Here are some rows, each followed by its group. Groups can overlap.
[ 0.3  0.6 -0.7 -0.3 -1.0  1.4 -1.1  1.6 -1.2  0.0 -0.1  0.1 -1.0  0.3  0.1 -0.5 -1.5 -0.2  0.2  1.1 -1.2 -0.4 -0.3 -0.5  0.9 -0.7  0.1 -0.2] 1
[ 0.3 -1.5  1.3 -1.3 -1.5  0.4 -0.9  0.4  0.1 -0.4 -0.4  0.0  0.7  0.4 -0.2  0.8 -1.1  0.4 -1.1  0.1 -0.4  0.7  0.0 -1.2 -0.1  0.3 -0.2 -0.6] 2
[ 1.6  0.3 -0.8  1.6 -0.7  0.5 -0.7 -0.7  0.3  1.4 -1.1  0.8 -1.0  1.0  0.2 -0.1 -0.1 -0.3 -0.1  0.5 -1.0  0.4  0.3 -0.8  0.9  0.5  0.6  1.5] 1
[-0.4 -0.9 -1.4  1.8  0.8  0.9 -1.8  0.9 -0.7  1.4 -0.3 -0.4 -0.7 -0.9  0.6  0.2  0.9  0.9 -1.3  0.6 -0.5  0.5  0.4 -0.5 -1.5 -0.7  0.1 -1.6] 1
[-0.3  1.0  0.4 -1.4  2.6 -1.5 -1.0  0.2  0.7 -0.5 -0.7 -0.3 -1.7  0.2 -1.2 -0.4  1.0  1.7  0.0  0.8  0.1  0.1  0.1 -0.1 -1.0  0.5  0.0 -0.4] 3
[-0.7  0.1 -1.5 -1.0 -0.5  0.5 -0.4  0.2  3.0  0.9  0.1  1.2 -1.2 -2.4  0.0  0.1 -0.3 -0.5  0.2 -0.9 -0.4 -0.8  0.3  1.4  0.7 -0.7 -1.1 -0.4] 4
[-0.1  0.6  2.4  0.8  1.5  0.0  1.3  2.2  0.9  0.6  0.1  0.5 -1.2  1.3 -0.8  0.6 -0.3 -1.5 -0.4  1.4 -0.3  0.5  0.3  0.2 -0.1 -0.2  0.2  0.3] 3
[-0.7 -1.5 -1.0 -0.5  0.5  0.8  1.2  0.9 -1.7 -0.9  0.1 -0.2 -0.3 -0.9 -0.7 -0.6  0.1 -1.0  0.9  0.9 -1.4 -0.7  0.3 -0.3 -0.6  0.5 -0.4  0.8] 5
[-0.6  0.2 -1.6 -1.1 -0.5  0.5 -0.4  0.2  2.9  0.7  0.1  1.3 -1.2 -2.4  0.0  0.2 -0.3 -0.5  0.1 -0.9 -0.4 -0.7  0.3  1.5  0.6 -0.8 -1.0 -0.4] 4
[ 0.5  1.1  0.1  0.3 -0.3  1.7 -0.8  0.2 -0.8 -0.1 -2.2  1.7 -1.1 -0.4  0.6 -0.3  1.3  1.5  1.1  0.5  1.3 -0.2 -0.2  0.8 -0.5 -0.3  0.6 -0.5] 1
[-0.6  0.3 -1.4 -1.1 -0.5  0.6 -0.3  0.1  2.8  0.7  0.0  1.1 -1.2 -2.3  0.3  0.3 -0.2 -0.4  0.2 -0.9 -0.4 -0.6  0.3  1.5  0.8 -0.9 -1.0 -0.3] 4
[-1.1  2.5 -0.5 -0.9  0.0 -2.1 -0.9  0.1 -0.6 -0.1 -1.8 -0.7  0.1 -0.2 -1.2  0.4 -0.3 -0.4  0.2  0.1  1.2  2.1 -0.2 -0.1 -0.9 -1.0  0.0  0.6] 6
[-0.9  0.0  1.0  0.7 -0.6 -0.6  1.3 -2.1  0.9 -1.3 -1.1 -0.6 -1.0 -0.1  1.3 -1.8 -1.5  0.6 -1.7  1.0 -0.6 -1.6 -1.0 -0.2 -0.2  0.5  0.5  0.5] 2
[ 0.3  1.0  1.1  1.1  1.8  0.7  0.7  0.5 -0.5 -1.0  0.2 -0.1  1.6  1.1 -0.2 -0.3 -1.1 -1.7 -1.2  1.5  0.0  1.0  0.2  1.6 -0.1 -0.9  0.4 -0.8] 3
[-0.4  0.1 -0.6 -0.5 -1.8 -1.7  0.1  1.7 -0.3 -0.9  0.0  0.2 -0.1 -1.3  0.3 -0.2 -0.6  0.0  0.6 -0.5 -0.2  0.6 -0.3  0.2  0.1  0.5  0.2  0.5] 6
[-0.4  0.7 -0.3 -1.0 -0.2  2.0  1.5 -1.9 -0.2 -1.0  1.4 -0.9 -0.7  0.1 -0.4  0.5  0.5  0.4 -1.7 -0.3 -0.3  1.7 -0.9 -1.1  1.3 -1.0 -1.2  1.1] 4
[ 0.7  0.8  0.6 -0.1  0.2  0.6 -0.7 -1.0 -0.6  0.0  0.9  3.1 -0.5  0.7 -1.4 -1.0 -2.7  1.8  2.3 -0.5  1.6  1.3 -0.6  0.4 -0.8  0.5 -0.7  1.2] 1
[ 1.0 -0.5 -1.3 -0.6 -0.8  0.5  1.1 -0.1  0.7  0.8 -0.3 -0.8  0.0 -0.5 -1.9 -0.2 -0.4  1.1  0.6  0.6  1.7 -0.8 -1.6 -1.0  0.0 -0.5  0.2  0.2] 4
[ 0.0  0.3  1.3 -1.0  0.8 -0.1  1.2 -0.3 -0.5  2.6  0.3 -1.3  0.4 -2.0  1.3 -1.0 -1.2  0.3  1.3  0.0  0.8  0.9  0.4 -1.0  0.0 -0.7 -0.3 -0.2] 2
[-1.2 -0.4  1.7  0.2 -0.2 -1.1 -0.6  0.5  1.5  0.0  1.3 -1.4  0.4 -1.1 -1.6 -0.2  1.2  1.2 -0.3 -0.2 -0.4  0.2  0.6 -1.0  2.5  0.1 -0.1  1.0] 2
[-0.3 -0.3  0.7 -0.6 -0.7  0.3  0.3 -0.7  1.0  0.8 -0.5 -0.6  2.0  0.1  0.5  0.7 -2.5 -0.1  1.3  0.4 -1.2  0.0  2.0  2.2 -0.6  0.7  1.1  0.4] 2
[-1.1  0.5 -0.7 -1.3  1.4  0.2  0.4 -1.0 -1.4 -0.3 -2.6  0.4  0.6  1.8 -1.5  1.0  1.3  0.2  1.0 -1.0 -2.1  0.6  0.0 -0.6  0.7  0.7 -1.1  0.8] 5
[ 0.4 -1.6 -0.8  0.1  0.3 -1.6  0.6  0.6 -1.2  1.2 -2.2 -0.1  0.5  0.8  0.1  0.0  1.3  0.9 -1.4 -0.1  0.9 -0.6  1.0  1.7 -0.7 -0.3 -0.8  0.4] 7
[-0.5 -0.3  1.4  0.0 -1.0  0.6 -0.9 -1.0  1.6  0.6 -0.5  0.8 -2.1  0.3  0.7 -1.1 -0.2 -2.6 -0.3 -0.6  1.2 -0.3  0.4 -1.5 -1.4 -0.7 -0.9 -0.4] 2
[-0.1  1.3  1.0  1.7 -1.2  0.8  0.1  1.3 -0.5  0.3  0.3 -0.2  1.0 -0.3 -0.9  0.1  0.2  1.1 -0.5 -1.0  0.1 -0.9  0.0 -0.1 -0.4 -0.5  0.1 -0.4] 1
[ 0.3  1.3  0.5  0.5 -1.0 -0.3  0.1 -1.4 -2.3 -0.6  1.8 -0.8 -1.3 -2.1  0.1  2.8  0.4  0.4 -0.8 -1.2 -0.1  0.9 -0.8  0.5 -0.3  0.9 -0.1 -1.0] 6
[-0.4  1.6 -0.9 -0.7  0.5  0.2 -1.6 -0.6 -0.7  1.0 -1.3 -1.1  1.3  0.4 -0.2 -1.5  0.0  0.8 -1.0 -0.4  0.4 -1.2 -0.6 -0.1  0.8  0.6 -0.4  0.2] 1
[ 2.0 -0.3 -0.4  0.9  1.7 -0.5  0.5 -0.3  1.3 -0.3 -0.4 -0.4  0.7 -0.6  0.2  1.3 -0.6  0.3 -0.6  0.0 -0.1  0.0 -0.1 -0.3  0.0 -0.5  0.0  0.1] 3
[-1.5 -0.1 -0.5 -0.5  0.3 -0.7  1.1  0.4  1.3  0.6 -0.9  1.0  0.8  0.0  0.0  1.1 -1.6 -0.9  0.1 -1.4 -0.2 -1.8 -2.2  2.1  2.2 -0.3  0.5 -1.2] 4
[-0.7 -0.4  0.2 -0.3 -0.2 -1.5  1.9 -1.1 -1.0  0.4  0.5  0.9 -0.2 -0.1  1.6 -0.7  0.3  0.8 -1.3  0.1  0.4 -2.7  0.9 -0.8  0.0 -0.3 -1.4 -0.2] 7
[ 0.3 -1.4  1.2 -1.3 -1.4  0.3 -0.8  0.4  0.0 -0.6 -0.3  0.0  0.6  0.2 -0.2  0.8 -1.3  0.4 -1.2  0.1 -0.4  0.8  0.1 -1.3 -0.1  0.3 -0.2 -0.7] 2
[-0.5  0.4 -1.6 -1.2 -0.4  0.5 -0.5  0.2  2.7  0.6  0.4  1.0 -1.2 -2.1  0.1  0.0  0.0 -0.4 -0.1 -0.9 -0.5 -0.4  0.1  1.3  0.2 -0.9 -1.0  0.1] 4
[ 1.1  0.3  0.7  0.4  1.3 -0.7  0.9 -0.3 -1.8 -0.1 -0.7 -0.7  1.6  0.2  0.8 -3.4  0.2 -0.3  1.1 -0.4  0.8  0.7  0.7  1.3  1.2  0.6 -0.4 -0.6] 7
[-0.3  0.3 -0.8 -0.8 -1.8 -1.8 -0.1  1.6 -0.3 -0.9  0.0  0.1  0.4 -1.2  0.2  0.1 -0.4 -0.2  0.3  0.1 -0.4  0.6 -0.2  0.2 -0.2  0.5  0.7  0.1] 6
[-1.1  0.6  0.0  1.1 -0.1  0.6  0.3  0.2 -1.2 -0.9  0.5  0.3  0.9  0.7  2.0  0.7 -0.7  0.3  0.0 -1.2  0.6 -1.7  0.0 -1.1  0.2 -1.0 -1.2 -1.5] 1
[-0.6 -1.3 -1.0 -0.7  0.6  1.0  0.9  0.8 -1.6 -0.9  0.3 -0.7 -0.3 -0.8 -0.8 -0.5  0.3 -0.6  1.1  0.8 -1.0 -0.7  0.1 -0.5 -0.3  0.4 -0.3  0.5] 5
[-0.6  0.2  1.0 -0.2 -1.1  0.2  1.9  0.3  0.8  2.8  0.5  0.1 -1.7  1.6 -0.3  1.2  0.6  0.6  1.4 -1.4 -0.3 -1.3 -0.9 -0.4 -1.2  1.2  0.5 -0.3] 4
[ 0.1  0.4  1.3 -1.0  0.7 -0.1  1.2 -0.2 -0.5  2.5  0.3 -1.4  0.3 -2.0  1.3 -0.9 -1.2  0.3  1.3  0.0  0.8  0.9  0.5 -0.9  0.0 -0.7 -0.4 -0.2] 2
[ 1.6  0.1 -0.8  1.5 -0.7  0.6 -0.7 -0.7  0.3  1.2 -1.3  0.4 -0.8  0.8  0.0 -0.1 -0.4  0.3  0.0  0.4 -1.1  0.6 -0.1 -0.8  0.8  0.3  0.5  1.3] 1
[ 0.1  0.5 -0.3 -1.3 -0.5  1.8  1.4 -0.5  0.2 -0.4 -0.2 -1.4 -0.3  0.9  2.2 -0.1  1.3  0.6  0.2 -0.3 -0.6  1.9 -0.9  0.5  0.9 -1.6 -0.8 -0.1] 4
[-0.1  1.1  1.2  1.7 -1.1  0.6  0.3  1.2 -0.1  0.3  0.3 -0.3  1.0  0.0 -1.0 -0.2  0.4  1.1 -0.2 -1.3  0.0 -0.3  0.6  0.1 -0.8 -0.3  0.2 -0.3] 1
[-1.0 -0.2  1.1  0.4 -0.7 -0.4  1.2 -1.8  0.9 -1.2 -1.1 -0.8 -1.0 -0.2  1.3 -1.7 -1.5  0.8 -1.5  0.8 -0.5 -1.6 -0.9 -0.2  0.0  0.3  0.4  0.5] 2
[ 2.1 -0.6 -0.3  1.0  1.6 -0.4  0.4 -0.1  1.4  0.0 -0.6 -0.4  0.9 -0.9  0.2  1.5 -0.8  0.5 -0.2  0.2 -0.1 -0.2 -0.2 -0.3  0.1 -0.2 -0.1 -0.1] 3
[ 0.6  1.1  0.1  1.1  0.3  1.6  0.1 -0.1 -0.1  0.3  0.7  0.6  2.0 -1.4 -0.3 -2.1  0.7 -1.6 -1.4 -1.0 -0.1  0.5 -1.5  0.1 -0.7  0.8  0.4  0.7] 1
[ 2.0 -0.5 -0.3  0.9  1.6 -0.4  0.5 -0.1  1.3 -0.1 -0.7 -0.4  0.8 -0.8  0.3  1.5 -0.7  0.5 -0.2  0.2 -0.1 -0.1 -0.2 -0.3  0.1 -0.2 -0.1 -0.1] 3
[-1.3 -1.3 -1.0  1.9 -0.3 -1.7 -1.1  0.0  0.4  1.8  1.1 -0.5 -0.3 -0.8  1.3 -0.5  0.3  0.4  1.0  1.4  0.5  2.2 -0.4 -0.1 -0.8  0.4  0.5 -0.4] 6
[ 0.2 -1.1  1.8 -1.3 -0.7  0.3 -1.4 -0.3 -0.2  0.0 -0.9  1.1  1.4 -0.8  0.8  1.3  2.1 -0.5  0.9  0.9  0.9 -1.0  0.3  0.6  0.2 -0.4  0.2  0.9] 2
[ 0.7  1.0  0.2  1.0  0.2  1.5  0.1 -0.1 -0.1  0.2  0.8  0.6  2.0 -1.4 -0.4 -2.1  0.7 -1.5 -1.4 -0.9 -0.1  0.6 -1.6  0.2 -0.7  0.9  0.5  0.6] 1
[ 1.1 -0.8  0.1 -1.1 -0.2 -1.5  1.4  1.5 -1.8  0.5 -0.2  1.1 -0.7  0.1  0.1  0.3 -0.4  0.4 -2.3 -1.3  0.0  0.0  1.1  0.2  0.6 -0.8 -0.3  0.1] 7
[-0.9  0.0  1.1  0.5 -0.7 -0.3  1.2 -2.1  0.9 -1.1 -1.2 -0.2 -0.8 -0.1  1.4 -2.0 -1.0  0.4 -1.4  0.8 -0.7 -2.0 -0.8  0.0 -0.4  0.7  0.5 -0.2] 2
[-0.3  1.0  0.4 -1.4  2.6 -1.4 -0.9  0.2  0.8 -0.4 -0.7 -0.3 -1.8  0.3 -1.3 -0.5  1.1  1.5  0.0  0.9  0.1  0.1  0.2  0.0 -1.0  0.5  0.1 -0.5] 3
[ 0.2  0.7 -0.3 -1.4 -0.4  1.6  1.2 -0.3  0.3 -0.6 -0.3 -1.3 -0.6  0.8  2.2  0.2  1.4  0.5  0.3  0.5 -0.6  2.2 -0.8  0.6  0.7 -1.4 -0.4 -0.1] 4
[ 2.1 -0.6 -0.3  1.0  1.6 -0.5  0.4 -0.1  1.4  0.1 -0.7 -0.4  0.8 -0.9  0.2  1.5 -0.8  0.5 -0.2  0.3 -0.1 -0.3 -0.3 -0.4  0.1 -0.2 -0.1  0.0] 3
[ 1.0 -0.4 -1.5 -0.8 -0.6  0.7  0.8 -0.4  0.9  1.0 -0.4 -0.7  0.2 -0.7 -1.9  0.6 -0.6  0.9  0.7  0.8  1.8 -0.9 -1.1 -0.6  0.2  0.0  0.5  0.0] 4
[ 0.7 -1.7  0.3 -0.1  0.2 -1.3 -1.8 -0.5 -0.2 -1.3  1.7 -0.4 -0.3  1.2 -0.5 -1.4  0.2 -0.5  1.3 -1.1  0.1 -0.9 -1.0 -0.6  0.1 -2.0  0.5 -0.2] 2
[-0.5 -0.3  1.4  0.2 -1.1  0.6 -0.9 -0.9  1.5  0.5 -0.5  0.6 -1.8  0.1  0.9 -1.0  0.0 -2.9 -0.7 -0.7  1.1 -0.3  0.2 -2.0 -1.1 -0.9 -0.8 -0.2] 2
[-0.1  1.2  1.1  1.6 -1.2  0.8  0.1  1.3 -0.6  0.2  0.4 -0.3  1.3 -0.2 -1.0  0.3  0.2  1.3 -0.5 -0.9 -0.1 -0.9  0.0 -0.1 -0.4 -0.3  0.2 -0.5] 1
[-1.9  0.7  0.1  1.0  0.2 -1.9  0.7 -1.3 -0.1 -0.8  0.3  1.7  0.5  1.5  2.7 -0.6  0.4  1.7  0.5  0.0 -0.5  0.4  1.0 -0.3  0.6  0.6  0.7 -0.7] 6
[-1.4 -2.3 -0.3  0.8  1.1  0.5 -0.2  0.9 -1.0  1.1  1.2  0.2 -0.6 -0.3  0.2 -0.6  1.1  0.6 -0.6  1.2  0.4 -0.1 -0.6  0.5  0.0 -0.6  0.8  0.3] 5
[ 0.2 -1.2  1.8 -1.1 -0.8  0.3 -1.5 -0.2  0.0  0.0 -0.7  0.8  1.7 -0.8  1.0  1.1  1.8 -0.3  0.8  0.4  0.8 -1.0  0.5  0.3  0.4 -0.6  0.0  1.1] 2
[ 0.5  1.1  0.1  0.3 -0.2  1.6 -0.8  0.1 -0.9 -0.2 -2.1  1.7 -1.1 -0.4  0.4 -0.3  1.3  1.5  1.1  0.5  1.3 -0.2 -0.2  1.0 -0.5 -0.3  0.6 -0.3] 1
[ 1.0  0.2  0.7  0.5  1.2 -0.7  0.9 -0.3 -1.7 -0.1 -0.7 -0.7  1.5  0.3  0.7 -3.4  0.2 -0.2  1.1 -0.4  0.9  0.7  0.6  1.3  1.2  0.6 -0.4 -0.7] 7
[-1.3 -2.2 -0.4  1.0  1.0  0.5 -0.7  0.7 -0.6  1.6  1.5 -0.1 -0.2 -0.1  0.3 -1.1  1.5  1.6 -1.4  1.5  0.7 -0.2 -0.1  0.2  0.3 -0.7  1.8  0.0] 5
[-0.4 -0.2 -1.5  0.2  1.0  0.6 -0.7 -0.1 -1.3  0.0  0.2 -1.2  0.8  0.9 -0.2  0.8  0.3 -1.1  1.9 -0.8  0.3 -1.4  1.7 -2.2  0.9  1.6  0.0 -1.8] 5
[-2.0  0.4 -0.1  1.0  0.0 -1.9  0.8 -1.5  0.1 -0.7  0.0  1.9  0.6  1.4  2.8 -0.8 -0.1  1.5  0.9  0.0 -0.5 -0.1  1.0 -0.6  0.9  0.3  0.6 -0.8] 6
[-0.6 -0.2  1.4  0.0 -1.0  0.6 -0.9 -1.1  1.6  0.5 -0.6  0.8 -2.1  0.3  0.7 -1.1 -0.1 -2.6 -0.5 -0.7  1.1 -0.2  0.3 -1.5 -1.4 -0.7 -0.9 -0.4] 2
[ 1.6 -0.7 -0.5 -0.2  0.4 -1.6  0.0  0.3 -0.8  0.5 -0.5  0.6 -1.8 -0.5 -0.8 -2.5  0.3 -0.8  0.3 -0.7  0.5 -0.4 -0.8  1.6  0.5  0.6  0.4 -0.7] 7
[-0.4  0.3  1.0 -0.2 -1.2  0.3  1.9  0.4  0.7  2.5  0.4 -0.2 -1.5  1.3 -0.2  1.2  0.7  0.7  1.0 -1.3 -0.4 -1.3 -1.2 -0.5 -0.9  1.0  0.4  0.1] 4
[-1.2 -2.3 -0.4  0.9  1.0  0.5 -0.6  0.7 -0.6  1.6  1.4 -0.1 -0.1 -0.2  0.2 -1.0  1.5  1.4 -1.3  1.4  0.6  0.0 -0.2  0.2  0.1 -0.6  1.7 -0.1] 5
[-0.5  0.2 -0.4 -0.4 -1.8 -1.7  0.3  1.6 -0.3 -1.0 -0.1  0.2 -0.1 -1.3  0.4 -0.2 -0.5  0.1  0.8 -0.4 -0.1  0.5 -0.3  0.3  0.1  0.4  0.2  0.5] 6
[ 0.3  0.9 -0.3 -0.2  1.2  0.1 -1.3  0.4  0.3 -0.4  2.3 -1.7  0.2  1.5  1.2  1.2 -0.5  0.4 -0.2 -0.5  0.4 -0.9  0.1  1.6 -1.6  0.5 -0.9  1.4] 3
[ 0.0 -1.1  1.7 -1.1 -0.8  0.3 -1.5 -0.1  0.2 -0.1 -0.6  0.5  1.8 -0.8  0.9  0.9  1.7 -0.5  0.6  0.2  0.7 -0.9  0.5  0.2  0.6 -0.6 -0.1  1.2] 2
[ 0.2  0.7  0.0 -0.2 -0.5  1.2  1.1  0.2 -0.2  1.3 -0.3 -1.5  1.1  1.5  0.5 -0.2  0.7 -0.4  2.0 -0.9 -1.7 -0.5 -0.3  0.5 -1.2 -0.1  1.2 -0.4] 4
[ 0.9 -0.3 -1.4 -0.9 -0.8  1.1  0.9 -0.4  1.0  0.9 -0.5 -0.9  0.1 -0.6 -1.3  0.5 -0.4  0.8  0.7  0.8  1.6 -0.6 -1.2 -0.4  0.3 -0.4  0.6  0.1] 4
[-0.9 -1.8 -1.7 -0.2  0.3  0.2  0.4  0.7  2.1  0.3  0.2  0.2  1.0  0.2 -1.5  0.2 -0.2  0.7  0.3  0.5  0.3  0.5 -0.4  1.3  0.9  0.7  0.9 -0.6] 4
Which 4 groups are nearest to each row below, nearest first, going by the distance to the centre of the group?
[-1.3 -1.4 -1.1  1.9 -0.3 -1.8 -1.2  0.0  0.5  1.8  1.0 -0.6 -0.3 -0.8  1.2 -0.5  0.3  0.5  1.0  1.4  0.5  2.2 -0.3 -0.1 -0.8  0.5  0.5 -0.4]: 6 5 2 1
Group 6 spreads out most along one direction. Which 3 other groups' directions of most spread are closest to that one, closest first?
2 1 5
Which 5 groups are nearest to each row below, nearest first, going by the average distance to the group's rows?
[ 1.3 -0.4  1.1 -0.7  0.0 -0.1  0.0 -0.4 -1.5  0.2 -1.4 -0.2 -1.5 -0.4  1.9 -0.4  1.9 -0.9 -1.0 -1.4  0.4 -1.2  1.9  0.3  1.1  0.0  0.8  0.2]: 7 2 1 5 3
[ 0.4  1.2  0.4  0.4 -0.8 -0.3  0.1 -1.1 -2.5  0.1  2.2 -0.4 -1.4 -2.1 -0.2  2.9  0.5  0.6 -0.4 -1.2 -0.1  0.9 -0.8  0.5  0.1  1.4 -0.4 -1.1]: 6 1 3 4 5
Which 4 groups are nearest to each row below, nearest first, going by the average distance to the group's rows?
[ 0.5  0.9  1.4  1.1  1.8  0.8  0.6  0.7 -0.6 -0.9  0.1  0.3  1.5  1.4 -0.1 -0.5 -0.7 -2.1 -0.8  1.5 -0.2  1.0  0.2  1.1 -0.4 -0.6  0.1 -1.0]: 3 1 7 5
[-0.6 -0.8 -1.4  1.8  0.5  1.0 -1.7  0.8 -0.7  1.0 -0.2 -0.7 -0.9 -1.1  0.5  0.1  0.7  0.9 -1.4  0.1 -0.4  0.4  0.3 -0.2 -1.3 -1.0 -0.3 -1.5]: 1 5 3 6
Which 4 groups are nearest to each row below, nearest first, going by the distance to the group's nearest row?
[ 0.2 -1.0  1.4 -1.1  0.1  0.2 -1.3 -2.0  0.7 -0.6 -0.2  1.9  0.6 -0.8 -1.5 -0.1 -0.4  1.4 -0.8  0.3 -2.2  1.2 -1.2  1.4 -0.8  0.8 -0.1 -1.6]: 2 4 3 6
[ 0.4  1.2  0.1  0.3 -0.3  1.6 -0.7  0.0 -0.8 -0.2 -2.0  1.8 -1.2 -0.3  0.3 -0.3  1.3  1.5  1.2  0.5  1.3 -0.2 -0.2  0.9 -0.5 -0.3  0.6 -0.4]: 1 2 4 3
[ 0.1 -1.2  1.9 -1.2 -0.6  0.2 -1.3 -0.4 -0.1 -0.2 -0.8  0.9  1.3 -0.6  1.0  1.2  1.5 -0.1  0.8  0.5  0.5 -0.7  0.2  0.6 -0.2 -0.3  0.3  1.2]: 2 1 6 3
Which 3 other groups have their centres nearest to the centre of group 2, nearest first?
1 4 6
Which 5 groups are nearest to each row below, nearest first, going by the distance to the centre of the group?
[-0.5 -0.8 -1.3  1.7  0.8  0.8 -1.8  0.9 -0.7  1.4 -0.4 -0.4 -0.7 -0.9  0.6  0.3  1.0  1.0 -1.3  0.6 -0.5  0.4  0.4 -0.4 -1.5 -0.6  0.0 -1.6]: 5 1 3 6 2
[-0.4 -0.1  1.4  0.4  0.4  0.6 -0.5 -0.4  0.3 -0.9 -0.1  0.0  3.5  0.1 -1.1 -1.8  0.6  0.3  0.8  0.3 -0.7  0.4 -0.2  0.1  0.9 -0.5 -0.8 -0.3]: 1 2 5 3 7
[-0.1  0.2 -1.9 -1.8 -0.8  1.2  1.2  0.5  0.3 -0.3  1.5  1.8  0.9  1.0  0.3 -0.8  0.8  0.0 -1.8  0.6  1.6  1.1  0.3 -1.0  0.0  0.3  0.5  0.3]: 4 1 5 6 2
[-1.1  0.3 -1.2 -1.5  1.1  0.1  1.3 -1.3  1.0  1.2  0.3  1.0  1.5  1.3 -1.3  0.2  0.4 -1.2 -0.4 -0.7  0.3  0.3  2.1 -1.5 -0.4 -0.8  1.4 -0.3]: 4 5 2 3 1
[-0.3 -0.4  0.9 -0.5 -0.6  0.4  0.5 -0.6  1.1  0.8 -0.3 -0.7  1.9  0.0  0.7  0.6 -2.7  0.0  1.2  0.1 -1.3  0.0  2.0  1.9 -0.6  0.5  0.7  0.7]: 2 4 3 6 1
[ 0.2  1.2 -1.2 -1.4  0.4 -0.3  0.1 -0.2  0.3  0.7  2.4 -0.1 -0.3  1.3  2.1  0.4  1.2 -0.2  0.2  0.0 -1.6  0.4 -1.2  0.4  0.5  0.4 -0.3 -0.3]: 4 6 3 5 1
[-0.7  1.1 -1.0 -1.6  1.3 -0.4  0.3 -0.7  1.4  1.5 -0.1  0.7  1.1  0.6 -0.6  0.4  2.3 -0.5  0.3  0.6 -1.7 -1.9 -0.3 -0.6 -1.4 -0.9 -1.4 -0.8]: 4 3 5 2 1
Which 3 other groups have their centres nearest to the centre of group 3, nearest first?
1 2 4
Which 5 groups are nearest to each row below, nearest first, going by the distance to the group's nearest row?
[-0.5  1.1  0.4 -1.4  2.6 -1.3 -0.8  0.1  0.5 -0.9 -0.6 -0.7 -1.9  0.3 -1.3  0.0  1.1  1.6 -0.8  0.5  0.3  0.3 -0.3  0.1 -1.3  0.4  0.3 -0.6]: 3 6 1 7 5
[ 0.8  0.2  0.1 -0.8  1.1  0.0  0.6  2.5  0.8 -2.2  0.3 -0.1  0.0  0.4  1.1 -0.6  0.1  0.5  0.3 -1.2  0.3  0.3 -0.4 -0.7 -1.0  0.4 -0.2  0.4]: 6 3 5 1 2
[ 0.3 -1.4  1.2 -1.4 -1.4  0.4 -0.9  0.4  0.1 -0.4 -0.3  0.0  0.7  0.3 -0.2  0.9 -1.1  0.4 -1.3  0.1 -0.4  0.8  0.1 -1.3 -0.1  0.4 -0.3 -0.7]: 2 6 1 3 7
[-0.1  1.1  1.2  1.6 -1.1  0.7  0.2  1.2 -0.1  0.3  0.4 -0.3  1.0  0.0 -1.0 -0.2  0.4  1.2 -0.4 -1.2 -0.1 -0.3  0.5  0.2 -0.9 -0.3  0.2 -0.4]: 1 4 6 2 3
[-0.3  1.0  0.4 -1.4  2.7 -1.1 -0.8  0.3  0.7 -0.8 -0.7 -0.1 -2.1  0.6 -1.3 -0.4  1.1  1.3 -0.2  0.9  0.0  0.3 -0.2 -0.3 -1.4  0.6 -0.1 -0.8]: 3 6 1 7 5
[ 0.3 -1.4  1.1 -1.3 -1.4  0.4 -0.8  0.3  0.1 -0.5 -0.4  0.0  0.7  0.4 -0.3  0.8 -1.2  0.5 -1.3  0.1 -0.3  0.9  0.2 -1.3 -0.2  0.5 -0.2 -0.7]: 2 6 1 3 7
Group 7 spreads out most along one direction. Which 3 other groups' directions of most spread are closest to that one, closest first?
4 5 6
